Each path below is one point turned by a fixed rotation once a step. After each direction that follows a path, write how fast that rotation turns it, in degrees a step (0 if it stays still).
Each turn is a multiple of 5 degrees from 10 to 175, or 0.
Each row of a path follows its step; steps can be skipped.
path 1
step 2: [-0.21 -1.06 -1.04 -1.67 -2.48  2.25  1.20  1.16 -1.41 -0.34 -0.27  0.28
  0.41 -1.04  3.33  2.42  0.79  0.86 -0.28 -0.64 -0.63  3.45  1.45  0.95
  2.94 -0.64 -0.15 -0.97 -1.88 -3.10  0.75  0.75 -0.55 -1.06 -0.74  1.97
 -1.25  0.05 -0.18  0.87  1.32  0.08  1.16  1.52 -0.54  0.04 -0.39 -0.66
  0.09 -0.51  1.02 -2.13  1.61 -1.66  1.32  1.62 -0.13 -0.71 -0.20 -0.92
  2.10]
step 7: [-2.45  2.45  0.11 -0.03 -0.92  0.73 -2.16 -0.16 -0.21 -0.54 -1.18 -0.56
  0.69 -0.97  2.14  1.67  2.82  0.13  1.34  0.12  0.21 -1.22 -2.26 -1.33
 -1.71 -0.47 -0.70  1.48 -0.80  0.65  2.44 -1.86  1.76  0.92  2.09 -3.19
  2.32  1.70 -0.41  0.18  1.59  0.10  1.32 -0.05 -1.07  1.05 -0.23  0.48
 -0.53  0.46  0.29 -0.99 -0.59  1.63 -0.27  3.09 -1.03 -1.80  0.37  0.42
  0.51]
step 9: [ 0.59 -0.24  0.67  1.54  0.54  0.70  0.40  1.81  2.96  0.66  2.30  2.22
  0.58 -0.26 -0.80 -0.59  1.41  0.24 -0.99  1.47  0.12  1.53 -3.57  0.69
 -0.69 -0.16 -0.55 -0.64 -0.64  0.12 -2.63 -1.33  0.00  1.97  0.03  1.09
 -0.29 -0.19  0.97 -0.50 -2.02  1.28  1.20  1.40 -0.64  0.38 -1.27  0.02
 -1.26 -0.95  0.49  2.89  0.51 -1.32 -0.93 -0.03  4.64 -0.32  0.31 -1.78
 -0.72]
step 10: [-0.16 -1.24  0.24  0.40  0.70  1.96 -0.07 -0.72 -1.73 -2.18  1.39  1.70
 -0.32 -2.75  0.00  0.07  0.89 -0.12  1.50  1.16 -1.68  0.92 -0.15 -0.28
  0.44  1.69 -0.63  0.55  2.90  0.37  0.41 -1.64 -0.81  2.58  1.03 -0.98
 -2.28 -1.11 -2.63  2.44 -1.00  0.26  0.64  1.71 -0.09  1.66  1.18 -0.55
 -2.06  0.65  0.06 -0.92  1.95 -2.22 -1.42  2.54  1.42  1.26 -0.22 -0.13
  1.32]
step 11: [-1.21  1.29  2.99 -1.45  1.24  0.10 -0.19 -0.84 -0.95 -0.98 -2.35 -0.48
  0.02  2.01  1.13 -0.11  0.99  0.57  1.75 -2.00 -1.08 -1.72 -0.71 -1.47
  0.87  2.28 -2.03 -1.96  1.28  2.03  1.09 -0.71 -2.66 -0.66 -1.97 -0.26
  1.01 -1.21 -0.84  2.36  0.85  1.71  0.13  1.16 -2.11 -0.96 -0.37 -1.08
 -0.91 -1.80  0.74 -2.16  0.83 -0.09  0.07  0.89  0.64 -1.29  2.22  0.47
  0.78]
step 20: [-0.20 -1.10  0.03  2.69  0.10  1.25  1.88 -0.13  1.10  1.66 -1.38 -0.97
  0.29 -1.13 -0.77  1.35  1.94  0.19  2.10 -0.53  0.09  0.41  1.42  0.57
 -0.35 -0.45 -0.25 -3.23 -0.98 -0.28 -0.23  0.70  1.38 -1.47 -0.18 -0.65
  0.39  0.63  1.07 -0.12  0.08 -0.17  0.28 -0.19  1.81 -0.97  0.31 -3.96
  1.51 -1.66 -0.81 -1.84  2.35  1.80 -1.13  2.49 -1.67 -1.74 -0.73 -1.44
  2.96]
step 26: [-2.26 -1.21 -0.23  0.06  1.01 -0.48  1.06  1.06  2.80 -0.11 -0.31  1.41
  1.16 -1.46 -2.03  0.37  1.61  0.20 -0.92  2.25 -1.38 -0.16 -3.22 -0.87
 -2.27 -0.16  1.35 -1.87  0.34  1.14  0.22 -0.08  0.26  1.72 -1.00 -1.01
  0.80  2.69 -0.48 -2.04 -0.75 -0.32  1.66 -0.27  1.98  1.01 -0.69 -0.41
  3.21 -0.08  0.51  0.54 -0.58 -2.14  0.60 -2.13 -1.11 -1.22  0.16 -2.11
 -1.13]
Speeds:
[ 0.04 -0.02  0.14 -0.01 -0.20  1.06 -0.71 -0.30  0.07 -0.63  0.14  0.49
 -0.09 -0.05 -0.14  0.36 -0.40  0.44 -0.58  0.00  0.51 -0.81 -0.40 -0.45
 -0.11  0.39  0.37 -0.11 -0.94  0.31  0.01 -0.31  0.03  0.49 -0.29 -0.26
  0.12 -0.08  0.06  0.22 -0.25 -0.01 -0.13  0.30  0.07  0.51  0.13 -0.54
  0.06 -0.02 -0.12 -0.41 -0.15 -0.29 -0.44 -0.38  0.28 -0.47 -0.15 -0.02
 -0.15] | 20
[-0.55  0.77 -0.48  0.58  0.53 -0.08 -0.15 -0.24  0.75  0.38 -0.16  0.27
  0.06  0.50  0.04  0.01  0.13  0.07  0.18 -0.93  0.13  0.01 -0.58 -0.34
  0.30 -0.01 -0.13 -0.01  0.29  0.17 -0.14 -0.36  0.53 -0.05 -0.02  0.09
  0.73  0.00  0.50  0.16  0.11  0.03 -0.29  0.05 -0.73  0.18 -0.71  0.26
 -0.38 -0.48  0.35  0.01 -0.41 -0.12 -0.05  0.07  0.15 -0.05  0.19 -0.26
 -0.56] | 175
[-0.50 -0.08 -0.17 -0.81  0.52 -0.04  0.30 -0.16  0.10  0.14 -0.93  0.01
 -0.49 -0.56 -0.25  0.15 -0.26 -0.45  0.17 -0.10  0.23 -0.63  0.36  0.22
  0.13 -0.49  0.12  0.45 -0.30 -0.08  0.19 -0.12 -0.19  0.09  0.32 -0.14
  0.02  0.29  0.10 -0.03  0.33 -0.32 -0.50  0.63  0.07 -0.36 -0.14 -0.39
 -0.44 -0.30  0.54  0.41  0.35 -0.41  0.30  0.24  0.32 -0.83  0.01  0.04
  0.53] | 80
[-0.17 -0.03  0.27 -0.17  0.46 -0.66 -0.28 -0.54 -0.57  0.23 -0.26 -0.44
  0.10  0.11  0.52  0.44  0.38 -0.09 -0.29  0.29  0.54 -0.06  0.56 -0.09
 -0.01  0.83  0.38  0.64  0.12  0.68  0.08 -0.02 -0.41  0.33 -0.21 -0.15
  0.20 -0.04  0.50 -0.13  0.48  0.34 -0.37  0.22  0.04 -0.37  0.28  0.31
 -0.07 -0.43 -0.71 -0.34 -0.08  0.05  0.09  0.06  0.06  0.29 -0.18  0.34
 -0.79] | 60
[-0.16 -0.18 -0.36  0.43 -0.42  0.69 -0.08  0.36 -0.19  0.48 -0.24  0.00
  0.24  0.53 -0.14  0.66  0.08  0.02 -0.21 -0.18  0.83  0.01  0.21  0.07
  0.30  0.14  0.05  0.25  0.51 -0.29  0.27  0.84  0.61  0.13 -0.02  0.37
  0.39  0.03 -0.10 -0.47  0.41 -0.12  0.01  0.48  0.39  0.56  0.01  0.53
  0.11 -0.20 -0.38  0.23  0.71  0.41  0.08 -0.39 -0.20 -0.31 -0.04 -0.08
  0.66] | 20
[ 0.33  0.42 -0.40  0.06  0.08  0.11 -0.23 -0.51 -0.11 -0.27  0.48 -0.63
 -0.09 -0.21  0.07 -0.10 -0.53 -0.16 -0.41  0.44 -0.43 -0.17 -0.18  0.12
  0.02  0.30  0.65  0.59  0.43 -0.40  0.61 -0.22  0.50  0.06  0.63  0.19
  0.18 -0.66 -0.40 -0.44  0.19 -0.64  0.80  0.22 -0.39 -0.14  0.14  0.29
 -0.06 -0.23  0.49 -0.25 -0.01  0.16 -0.40  0.62  0.25 -0.23 -0.18  0.04
 -0.15] | 125
path 2
step 6: [-0.68  0.12 -3.58  0.71 -1.44  1.04  0.52 -1.33  0.19 -2.25  0.37  0.29
 -2.43  0.50 -1.79  0.00 -0.95 -1.31 -0.24  1.02 -1.82  0.19 -1.03 -0.47
  0.16 -0.44  1.88 -2.02  0.78  1.61  0.97  1.11 -1.69 -0.95  3.23 -1.14
 -2.39  1.98  0.07 -0.49 -0.07 -3.15 -0.96 -1.23  0.04  0.51  1.14 -0.61
 -1.12 -0.15  1.20 -0.60  2.62 -2.25  1.72  0.07  0.11  1.32 -0.81  0.55
 -1.51]
step 11: [ 3.21  0.71  0.13 -0.02  0.10 -0.71 -0.40  0.97  0.27 -1.72  0.64  1.36
 -0.49  1.21  0.88  0.50 -2.20 -0.99 -1.51 -3.10 -1.58 -1.19 -0.07 -1.61
  1.08  2.26 -0.38 -0.72 -1.79 -2.40 -2.34  0.82 -0.48 -0.01 -0.84  1.61
  1.47  1.51  0.02  1.32  1.84 -0.15 -0.13 -3.02 -0.61  0.87  0.41  2.13
 -0.26 -0.73 -1.67  0.51  0.31 -1.70 -0.68  0.46  1.97 -0.78 -1.61 -3.04
 -0.49]
step 13: [ 0.16  0.51 -3.51  0.64 -0.96 -0.01 -1.20 -1.38  1.08  1.09 -0.35  0.96
 -1.63  1.18  1.63  0.16 -1.23  0.49  0.75 -0.20  0.36  1.36  1.61  0.98
  0.18 -2.68  0.73 -1.46  2.08 -2.40  0.24 -0.11  0.17 -0.67 -2.13 -1.38
  1.81  0.70  1.61  2.08  1.31 -0.75  1.89 -1.05 -1.96 -1.77  0.29  0.59
  1.48 -0.93  0.47 -3.19 -0.77 -0.75  1.75 -0.77  0.52  1.69 -1.68 -2.51
  0.57]
step 22: [-0.14  0.04 -1.41  0.16 -0.91 -1.16 -1.41  1.38 -0.59  0.71  2.29  1.17
 -2.11 -0.62  0.90  0.53  2.37  1.59 -0.61 -0.21  0.18  1.68  0.16  0.86
 -0.24  0.13 -1.65  2.96  2.25  0.20  0.85 -0.12 -0.69 -3.11 -0.85 -1.09
  1.67  1.52  0.26 -2.15  2.86  0.41  0.99 -0.90 -0.19 -0.67  2.29  1.58
 -0.94  2.15  2.06 -2.06 -1.21 -0.71  0.91  1.36 -2.06  0.01  0.87  1.13
 -1.57]
step 23: [-1.73 -0.30 -0.86 -1.42 -0.62  0.86 -0.37 -1.48 -0.08  0.05  1.10 -0.42
 -0.92  1.65 -0.24  1.00 -0.42 -1.00 -0.94  0.06 -2.22 -0.66 -1.60 -2.39
  0.76 -1.40  0.33  0.19 -0.14 -3.36 -0.03 -1.22  0.39 -0.75 -0.08 -1.10
 -1.40  1.10 -3.41 -0.23  0.10  2.59  1.50 -0.33  0.71 -0.84  0.54  3.25
 -1.13  3.11 -0.01  1.11 -0.71  0.94  2.98 -0.66  0.72  0.00 -1.37 -2.57
  1.31]
step 24: [ 1.64  0.46 -3.24  1.28  2.80  0.54 -1.57  0.16  0.59 -0.64 -1.06  4.58
 -2.12 -1.25 -1.24  1.80  0.86  0.16 -0.77  0.05 -0.80 -1.32  0.41 -1.07
  0.01  2.95 -1.96  0.66 -0.99  0.19  0.97  1.08  0.38  0.96  0.68  1.17
 -1.52  1.07 -0.53 -1.86 -0.73  0.22 -0.08 -0.83  1.61 -1.31  1.73  0.34
 -0.48 -0.88  0.86  2.29 -0.85 -0.73  1.39  0.13 -0.50 -0.50 -2.35  0.05
 -1.61]
step 32: [-0.25  0.96 -0.86 -0.09 -3.23 -1.23  2.10  1.85 -0.42 -2.46  1.34  1.24
  0.53  0.42 -0.23  2.72 -1.81  2.04 -1.49 -0.45  1.53  2.05  1.86 -1.17
  2.06 -1.55  0.35  0.76 -0.10 -1.40  1.61 -0.11  1.37 -0.40 -0.62  1.01
 -1.48  0.74  1.17  0.33 -0.01 -0.36  2.10 -0.26  1.09  0.59  2.29  1.38
  2.11 -0.48 -0.09 -0.17 -1.34 -0.70  3.71 -1.06  1.10 -1.36 -0.08 -0.92
  0.18]
Speeds:
[ 0.35 -0.57 -0.06 -0.11 -0.69  0.04 -0.12 -0.58 -0.31  0.15  0.31 -0.02
  0.12 -0.70 -0.18  0.33 -0.45 -0.59 -0.44 -0.06 -0.31 -0.31 -0.31 -0.32
 -0.71  0.37 -0.21 -0.12 -0.20  0.84  0.09  0.24 -0.34  0.56  0.30  0.28
  0.26  0.15  0.18 -0.16  0.12 -0.09  0.00 -0.04  0.21 -0.34  0.25 -0.32
  0.13 -0.51 -0.55  0.39  0.17  0.10 -0.30  0.58  0.60  0.03  0.04 -0.64
 -0.50] | 80
[-0.26  0.04 -0.01 -0.28  0.41  0.18 -0.13 -0.23 -0.17  0.49  0.62  0.26
  0.05  0.34 -0.32  0.59 -0.03 -0.40  0.55  0.03 -0.41 -0.17 -0.48 -0.16
 -0.19 -0.10  0.21 -0.87  0.26  0.33 -0.31 -0.35  0.58  0.04 -0.10  0.41
 -0.06  0.28  0.39  0.61  0.24 -0.16  0.43 -0.51 -0.04 -0.17 -0.72 -0.33
 -0.15  0.95 -0.35 -0.30  0.03 -0.72 -0.04 -0.44  0.24 -0.07 -0.02  0.02
  0.23] | 145
[ 0.29 -0.43 -0.01  0.14  0.40  0.02  0.34 -0.21 -0.17 -0.73 -0.21 -0.23
 -0.18  0.03 -0.17  0.09 -0.17  0.12 -0.21  0.64  0.38  0.15  0.74 -0.18
 -0.66  0.19 -0.23  0.18 -0.27  0.00 -0.25 -0.05 -0.14  0.44 -0.33 -0.03
  0.66  0.48 -0.31  0.44 -0.79 -0.11  0.40 -0.22 -0.74  0.27 -0.47  0.54
  0.59  0.69  0.12  0.17  0.30 -0.42 -0.45  0.39  0.02 -0.09  0.19  0.26
 -0.02] | 45
[-0.30 -0.42  0.20 -0.25 -0.22 -0.12  0.45 -0.86 -0.05  0.33 -0.13  0.03
 -0.28 -0.30  0.37  0.44  0.20 -0.05 -0.16 -0.16  0.32 -0.25  0.21 -0.05
  0.45  0.42  0.10 -0.52 -0.13 -0.07  0.02 -0.09 -0.08  0.55 -0.35 -0.41
  0.20  0.41  0.05 -0.62  0.09  0.04 -0.19  0.39  0.17  0.39  0.10 -0.22
 -0.62  0.91  0.35  0.16  0.16  0.19  0.20 -0.45 -1.03 -0.05  0.22 -0.04
 -0.83] | 20
[ 0.31  0.30 -0.07  0.10  0.15  0.39 -0.56  0.29  0.09  0.03 -0.33  0.35
 -0.16 -0.18  0.13  0.28 -0.04  0.38  0.10 -0.96  0.31  0.08  0.76  0.43
 -0.04  0.31 -0.03  0.28 -0.43  0.16  0.32 -0.36 -0.33  0.21 -0.74  0.31
  0.15 -0.27  0.42  0.21 -0.33 -0.17  0.68 -0.64  0.44  0.05  0.29  0.05
 -0.59 -0.03 -0.26 -0.30 -0.70 -0.43 -0.01 -0.11  0.13  0.32  0.49 -0.51
 -0.40] | 170
[ 0.02  0.10 -0.29  0.13  0.67  0.01  0.57  0.15 -0.28 -0.41 -0.07  0.09
  0.12 -0.77 -0.50  0.17  0.03 -0.28  0.18 -0.12 -0.32 -0.45  0.35 -0.64
  0.46  0.07  0.06 -0.56 -0.78 -0.10 -0.06 -0.24 -0.19  0.22  0.23  0.12
 -0.54 -0.28 -0.72 -0.32  0.27 -0.81 -0.20 -0.35  0.27 -0.19 -0.32  0.16
  0.21 -0.19  0.27 -0.22 -0.19  0.36  0.35  0.03  0.26  0.60  0.66  0.53
  0.04] | 120
[-0.26  0.09 -0.01 -0.03 -0.43  0.39  0.55  0.41 -0.78 -0.44  0.63  0.36
 -0.31  0.09  0.17 -0.14 -0.01 -0.27 -0.27 -0.11 -0.12  0.09  0.44  0.15
 -0.43  0.10 -0.36 -0.10  0.18 -0.14 -0.22 -0.88  0.17 -0.36 -0.21 -0.01
  0.55  0.02  0.20  0.34 -0.26  0.25 -0.40 -0.22 -0.06 -0.57 -0.03 -0.26
 -0.67 -0.14  0.21  0.20  0.51  0.46  1.06  0.42 -0.27  0.44 -0.02 -0.16
  0.38] | 70
